Where one turn sends some rows of the set: a few examples, then the rows asked:
ses: -2.176  1.337  -0.213  -0.288  -1.064  1.835  2.489  -2.052  1.055  -0.152  2.891  -0.885  -2.084  0.743  2.918  -2.036  -1.010  -3.888
mupe: -1.114  2.131  2.619  0.565  -1.281  1.566  -1.216  -3.258  3.309  -2.646  3.262  2.046  -2.207  1.051  -1.052  1.063  -0.604  -1.358
Bab: -0.857  0.623  1.765  -0.857  -0.514  4.356  -2.534  -2.675  -0.479  -2.139  0.805  0.482  -2.542  1.974  -1.778  1.932  1.215  -3.347
vemir: 0.002  -0.634  2.061  1.198  -0.189  2.304  2.120  -2.458  0.649  1.054  1.390  0.299  -1.236  1.259  2.119  -3.973  0.160  -5.646
fabaz: -0.369  0.401  -0.672  0.837  1.597  0.996  -2.834  0.374  2.082  -2.649  0.313  2.880  0.040  0.477  0.470  -1.071  -2.153  -5.173
kedo: -1.071  -0.992  2.905  1.795  -1.128  1.757  -1.003  0.609  0.223  -0.035  2.995  0.624  1.058  1.827  2.964  2.047  -0.852  -2.420
zizom: 1.026  -1.292  2.089  -0.154  -0.799  0.325  0.265  -2.899  0.443  -0.422  1.423  2.863  -3.305  4.270  1.061  -2.407  1.028  -1.292
duz: 0.958  1.686  -0.330  0.930  1.715  1.588  -2.596  1.050  2.476  -2.062  0.171  2.387  -0.625  0.782  0.197  -0.999  -1.743  -5.538
gutu: 2.500  1.529  -2.002  1.045  -0.866  0.904  -0.355  -2.547  0.659  0.187  0.107  2.856  -1.366  0.752  1.727  -1.315  -0.024  -0.756
zitir: -1.761  0.645  1.760  -0.303  -0.673  3.765  -3.147  -3.100  -1.513  -2.148  1.016  1.241  -1.508  1.056  -1.832  0.953  0.924  -3.076
zepa: -0.255  -0.736  2.687  2.350  -0.765  1.987  -0.670  0.758  1.128  0.046  3.653  0.229  -0.241  2.919  2.560  2.490  -1.063  -3.051
zok: 0.087  1.320  -1.735  -1.362  0.385  2.331  2.415  -1.589  1.462  0.805  0.712  2.687  -0.992  0.986  0.159  -1.512  1.381  -1.747
Rinu: -2.064  0.140  -0.629  1.026  1.114  1.290  -1.426  -0.636  2.808  -1.380  1.721  2.469  -2.296  -0.608  1.181  1.240  2.813  -6.029
Geb: 0.072  -0.341  2.045  -0.364  0.185  0.266  -1.439  -2.880  -0.009  -1.773  0.516  0.469  -2.385  2.797  2.937  -2.820  3.521  -3.522
vaf: 3.117  -0.435  3.434  0.785  -0.785  0.655  -1.198  -2.429  0.565  -1.217  1.811  1.899  -0.516  -0.780  2.649  1.859  -0.590  -5.514

vaf goes to -> mupe
duz goes to -> zepa
zok goes to -> vemir
Where do these go?
kedo goes to -> zitir
Geb goes to -> gutu

